Each named turn below is shown by a few rows before and after it. Which turns, in which order, take the first row of each later pair to the second? The first pair is answered.
turn Fip:
[  8  -3  14  12 -18 -22  14 -11] |-> [  9 -11 -16  18  -2  -4  -3 -28]
[  3 -55 -32  -3  49  42  11 -20] |-> [ 38 -13  29 -53  15  35  38  17]
[ 24  48  41 -30  -9 -15 -13  18] |-> [-34  -4  18  37  -5 -57 -17   1]
[-17  12  42  45 -23 -21  34   6] |-> [-15  -1 -25  59  22  25  -3 -28]
turn labo:
[ 15   7 -54  -6  13 -30 -32 -14] |-> [  3  67 -14  -3 -15  -5 -26   1]
[ 13 -14 -35  35 -12  18  21 -21] |-> [  9  13 -17  37 -26  23  26 -14]
[-18 -14  26 -12   3 -13  22   6] |-> [-23 -20   8 -12  26   8   6  -8]
[-13  18   7   8 -20  -6  -1  10] |-> [ -8 -18 -18   3   1 -16 -10  -2]
turn Mava:
[ 30   4   0 -23 -12  -8  -1   1] |-> [ 30   0  -2 -25  -1   8   3  -4]
[-34 -20  50 -10  19   0  -3  27] |-> [-26 -10  46  -7   0 -31 -16  32]
[-31   0  22  -7   0 -15  -4  -3] |-> [-23   7  10 -11  -5 -28 -18  -2]
turn Zugu:
[ -9  49  17   0  -9  26 -11   9] |-> [-28   3  29  20  -4  31  28   9]
[ 20 -40 -27  20   3  -7  12 -31] |-> [ 35   7 -38   2  -2  -7 -26 -32]
[-29   0   7 -30  32   8 -24   2] |-> [-34 -22   9 -22  32   5  -5   2]
Pairs:
Each pair is 2 to 3 turns apart.
[ 17 -44 -23 -23  33   0   8 -28] |-> [ 19  10  18 -48  24  34  12 -13] : Fip labo
[-31  10 -18   9  15 -17 -17   5] |-> [ -5  40  -1 -16   2  -1 -12  17] : labo Fip Fip
[ 23  -2   9   9 -11  -5   2  18] |-> [ 15 -17 -12  20   4   2  -6   5] : Fip Mava Mava
[ -5  33  15  -4   0  21 -22   1] |-> [-16  19   0  13  -6 -12 -37  -2] : Fip Mava Fip
[-15   0  22 -63  53  12 -29   3] |-> [-58 -40  13   3  26 -48 -16   1] : labo Fip
[ 28   0  33 -41 -19  22  54  12] |-> [ 23 -23  19 -31  -1  38  60   0] : labo labo Zugu
[  1  19  -8  22 -28  -5 -22   0] |-> [  4 -20 -19  11   9  28 -10 -15] : labo Mava Mava
[ 29  14  12 -37  -3  -1   1  13] |-> [-15 -23  19   2  -6 -35  17  11] : Mava Fip
[ 52   5 -37  32 -45  -3  28  10] |-> [ 62  29  -8  -8 -39  18  27  20] : labo Fip Mava
[ 54 -28  -9  -2 -17 -18  22   6] |-> [ 47  13  17   2 -35  -1  28  15] : labo labo
[ 38  38  48 -50 -17  -7   7   7] |-> [-47  12  46  34 -27 -40   8  -5] : Fip labo labo
[ 19 -23 -13 -13  30  75  18  -1] |-> [-34 -56 -26  54   2 -13   6  -2] : Fip Mava Fip
[ -7  33   9  -7 -14  34 -16  -3] |-> [  3  19  33 -30 -23   8  -2  10] : labo labo Fip
[-39   6  45 -26  -6  -1 -12  11] |-> [-43  -9  -5  -3  10  -9 -47 -10] : Mava Fip Mava
[ 41 -31 -43 -17   4  18 -20 -29] |-> [ 30 -26  32 -35 -14  29  36   0] : Mava Fip
[-14  24  -2 -10  11  37  -2  -7] |-> [-25 -17  -3  -4  21  25  15 -11] : labo labo Mava
[-12 -20 -18  -7  19   3 -23 -22] |-> [  1 -31 -11  -8   0 -29  -7 -12] : labo labo
[-44 -22 -17  39  22  32  30 -10] |-> [-22  -2 -33  39  18  52  24 -13] : labo Fip
[-27  27  35  27  -3  -7   9   6] |-> [  7   2 -18   3  17 -40 -35  -9] : labo Mava Zugu
[  0   6 -45  19  26  45 -43 -27] |-> [ 49  43 -14   6 -48 -18 -22  12] : labo Mava
[ 19 -24   2 -16  27  12   8  -6] |-> [ 13  -7  33 -16   7   0  21  10] : Fip labo labo
[ 22 -53 -20 -15  27  12  26 -17] |-> [-46  -2   8  52 -12  10  21 -11] : labo Mava Fip
[  5  26 -33   0   8  22 -33 -12] |-> [ -3  -9  34  -4 -12  10  41  17] : Mava Fip Zugu
[-31  -5  28 -16  31  37  19  -2] |-> [-32 -39  10   0   9 -46  10   2] : Mava labo Mava
[  7 -67 -33  45 -21 -81  14 -12] |-> [-67  39  -2  70  10  56 -18 -26] : labo Mava
[ 25  33   1 -13 -13  -5 -38   3] |-> [ 20   0  -2  -8 -18 -43 -28   7] : labo Fip
[ 10  24  14  -3 -34  -9  13  -6] |-> [  0  -5 -32  15  -5  -2 -10 -30] : Fip Mava Mava
[ 25  -6 -57  49 -21   9   8 -10] |-> [ 10   6 -20  54 -32  32  38   1] : Mava Mava labo
[  4  -5 -30   8   7   5 -13 -12] |-> [ 11  29  -8   7 -16   8  -8   0] : labo Mava
[-19   2  -7  11  11  28  -9  -9] |-> [ -3  -9  -6  12 -20 -31  -4   4] : Mava labo Mava
[ 19  27 -21  23 -41   5 -31   3] |-> [ 47   2 -33  -8 -13  31 -22  -3] : labo Fip Mava
[ -8 -27   5   2  -3 -12  18  -8] |-> [-17 -22  -5   2  13  11   8 -19] : labo labo labo
[ 24  26  29 -38 -15 -29   1  15] |-> [ 13   2 -40 -11  32   7 -36 -25] : Fip Fip
[-26  20 -19  10  30  16 -41 -18] |-> [  7  19 -18  10 -16 -50 -33  -1] : labo Mava Fip
[ -5  23 -28  34 -19   5 -27 -13] |-> [  1  31   3  29 -43  -5  -1   4] : Mava labo Zugu
[-7 29  7 18 -2 34  8  3] |-> [  4 -22 -30  20   4 -27  -8  -5] : Fip Mava labo
[-21  41  -7  35 -28 -68 -31  -1] |-> [  2  90  13  -7  -9  10 -32   2] : Zugu Fip Fip
[-10 -11 -11  -3   3  44  -1  -5] |-> [-25   3  16  14 -27  17  12   8] : Mava Fip Mava
[  2   0  10  -8  -3 -20  15   9] |-> [ -7   1   9 -12  20  13  10   1] : labo Mava Fip
[-31 -26  -1  36   0  32  -4  -4] |-> [  9  17 -26  11  -8  34 -39  -5] : Mava Mava Fip
[-11 -17   6  40 -36  21  25  10] |-> [-15  -1   1  46 -45  10   7  11] : labo labo Mava
[ 10 -36  25 -10 -32 -46  27  26] |-> [  4 -28 -44  -7  37  40 -26 -19] : Fip Zugu Mava
[-37  32   5  52   1  24  -1   0] |-> [ 26  -2 -52  22  25  26 -15 -15] : labo Fip
[ 15 -31 -19 -32  13 -32 -11  -2] |-> [ 18 -31   3 -45  16 -12   9   4] : Mava Fip
[-14 -19   4   8  12  34   2 -10] |-> [ 13 -29  20 -13  -7   5  19   6] : Fip labo
[ -1  41  50 -24   7  62  32  15] |-> [ 23 -80 -26 -10  27 -23  30  -8] : labo Fip
[-11 -16 -17  33 -35 -17  22   7] |-> [-20   9  -5  34 -40   2  20   9] : labo labo
[  6 -27  -4  37 -15 -52  30  -3] |-> [ 51 -25   4 -23   4 -38  29   4] : labo Fip labo
[ -1 -16  48  -9 -12 -20  54  17] |-> [ -5 -13  54 -30  13   1  44  13] : labo Fip Mava
[  4   0   9  -8 -18 -12  13   6] |-> [ -1  -6   5 -17   8  19  12  -3] : labo Mava Fip
[-41 -17  15  -7  38  36  -5  -9] |-> [-41 -36 -13  29  26  14  -4 -16] : labo Fip
[-30  -7 -17  28  21  27  11  -6] |-> [-10  37  21   5 -22   3  21  21] : Fip Mava Mava
[ 39 -11  -9   7  16  48  20 -18] |-> [ 29 -41  -5  -4  29  28  20 -19] : Fip labo
[-13  17   9   3   1  23   2  -4] |-> [ 14 -13  -4  -6 -11 -26   8  -1] : labo Mava
[-53  47 -29  46  12   8 -31 -17] |-> [ 45  78  -9 -25 -22  -1  -6  15] : labo Fip Fip
[-47  12   6  51  26   4 -15 -15] |-> [ 35  -5  25   0 -18 -57  20  17] : Fip labo
[ 35 -20 -23  13  16   2  -5  11] |-> [34  0  0 -3 20 29  0 16] : Fip Mava labo
[  2 -28 -11  10  -8   6  36  11] |-> [  3  16 -12  14 -18  29  22  12] : Mava Fip labo
[-29  30  35 -25  11  -4  -9   9] |-> [-31  21   3 -13  34  15 -27  -9] : Fip Fip
[-24  -3  -6 -12  28  30 -12 -11] |-> [-34  -4  14   0 -10 -34  -7   8] : Fip Fip Mava
[ 39 -11 -34 -13  10  30  12 -12] |-> [ -5 -27   4  22 -11  16  51  -1] : Mava labo Fip
[-31  31  -2  68  -1  56   0   9] |-> [-30  39  31  60 -25  33  21  27] : Fip Fip
[ 25  51  14 -17 -24  13  10  13] |-> [ 41 -23 -16 -26  -7 -38  12   5] : labo Fip
[  2   9 -10  36  -6  55  37  -6] |-> [  8  24 -36  55 -24  18   7  -8] : Mava Mava Fip
[ -6 -17  -1   4  -5 -28  -2  -2] |-> [ -2  23   3 -14  -4  -9 -21  -1] : Zugu labo Fip
[ 16 -23 -49  34 -14  23  38  -5] |-> [ 18 -13  -9  23 -41  -1  60  17] : Fip Fip
[ 47 -13 -15 -12 -22 -16  33  11] |-> [ 38 -26 -43 -15  16  13  10  -9] : labo labo labo
[-20  41  34  -8  24  64  -3  12] |-> [  3 -52 -22  -2  14 -64 -19   7] : Mava Mava labo
[-43 -14   6  39   3  10  -3  -9] |-> [  6  37  36 -10 -25   9  -5  16] : Mava Fip Fip
[ 28  33  11 -35  13  29   3   3] |-> [-29 -33 -11   2  44  -1  -8 -18] : Fip labo
[ 13 -16 -35  24 -10 -22   2 -18] |-> [ 22  22 -37  -1   1  13 -19 -21] : Zugu labo Mava
[  2 -21 -22  36 -18 -11  19  -6] |-> [-12  16  18  27 -31   5  27  11] : labo Fip Fip
[  0   5 -10  -7  11  12 -12 -13] |-> [  7  11 -18   0   3   8 -10 -12] : labo Fip Fip
[ 57 -23 -61  -4  14  19  -1 -11] |-> [ 27 -14   2  29 -20  42  66   9] : labo Zugu Zugu
[ -1  -3  -3  15  17  21   8 -11] |-> [-7 -6 18 16  0 -1 21  0] : Fip Fip
[  7  -1  28  17 -29   3  44  18] |-> [ 19 -15  27 -12   0  25  43  15] : labo Fip Mava
[  4  23   0 -24 -17  -3   2  21] |-> [  3  11 -32 -16  -4  -7 -19   7] : Fip Mava Fip
[ 15  -2 -13   3 -13 -22  -4  -2] |-> [ 23  -4 -16 -12   3   5  -3  -7] : Fip Fip Mava
[-28  21   5  39 -15 -20  -1  20] |-> [-17 -19 -35  28  19 -19 -16   0] : labo Mava
[ 13  19 -15  14 -15  -2   6  -8] |-> [ 12   7  -9  12 -21 -19  13  -5] : labo Fip Fip
[ -3 -54   7  56 -19 -14  36   0] |-> [ 58   3  32 -13 -23  32  42  18] : Fip Fip
[ -5 -11  49 -28   8  21  31  13] |-> [ -1  -8  46 -32  12  28  27  11] : Fip Fip Fip
[ 10  15 -21  32 -15  27  12  -7] |-> [ 16   8 -30  27  -9  25   8  -8] : labo Mava labo
[-18  35  16  25 -29  25  -3  13] |-> [ 20 -34 -45   4   2  -8 -21  -4] : Mava labo Mava
[ 17  52  23  11 -19  72  27   5] |-> [ 26 -57  -6  26  -3  28  67  -6] : Zugu labo
[-36 -10   2  14  -4  -2 -21  27] |-> [  2 -28  -6 -20   0 -15 -15  30] : Fip Fip labo
[ 12  14 -15  -8  -8   5 -18  -1] |-> [  2  -8 -19  -6   2  -4 -21  -7] : Fip labo
[-14  28  31   6 -20  -5   6  13] |-> [  7   0 -20 -14  11 -23 -35  -5] : labo Zugu
[-11  -6 -18   8  10 -27 -24  -9] |-> [ -8  -2  19  -7  -5 -37   1  10] : Mava Fip Fip
[  5  51 -21   9  10  60 -33 -17] |-> [ 72   6 -29 -16 -31 -30  -8   3] : labo Mava
[ -3 -15  48  11  -6  10  56   4] |-> [  6 -37  40 -11  15  10  50  -1] : labo Fip Fip
[-23   5  32 -13  44  12 -25 -22] |-> [-14 -31  11  -5  44 -20 -22 -26] : Fip labo Fip
[  9  13  -5  46 -27 -27   3  15] |-> [ 23  25 -22  45 -21  -5  -6   9] : Fip labo
[  7 -63  -6 -39   1 -40  26 -12] |-> [-26  53  40 -20 -23  40  18  -1] : Fip labo Mava
[-13   9   4   3  26  60   9 -12] |-> [ -6 -41 -27  38   6  -1  20 -18] : labo Fip
[-15 -11 -36  16   4 -38 -32  -9] |-> [ 15  12 -50   1   6  -9 -40 -13] : labo labo Fip
[-19  39  10 -23  35  16 -47  -4] |-> [-23  15 -16   8  16 -37 -56  -9] : labo Fip Zugu
[-26  22 -30  31   1  -4 -24 -18] |-> [ 32   5 -18 -15 -20 -44  -2   2] : Fip labo
[ -2   6 -37  25   7  16 -30 -17] |-> [ 25  32 -23  15 -28  -6 -21  -2] : labo Mava
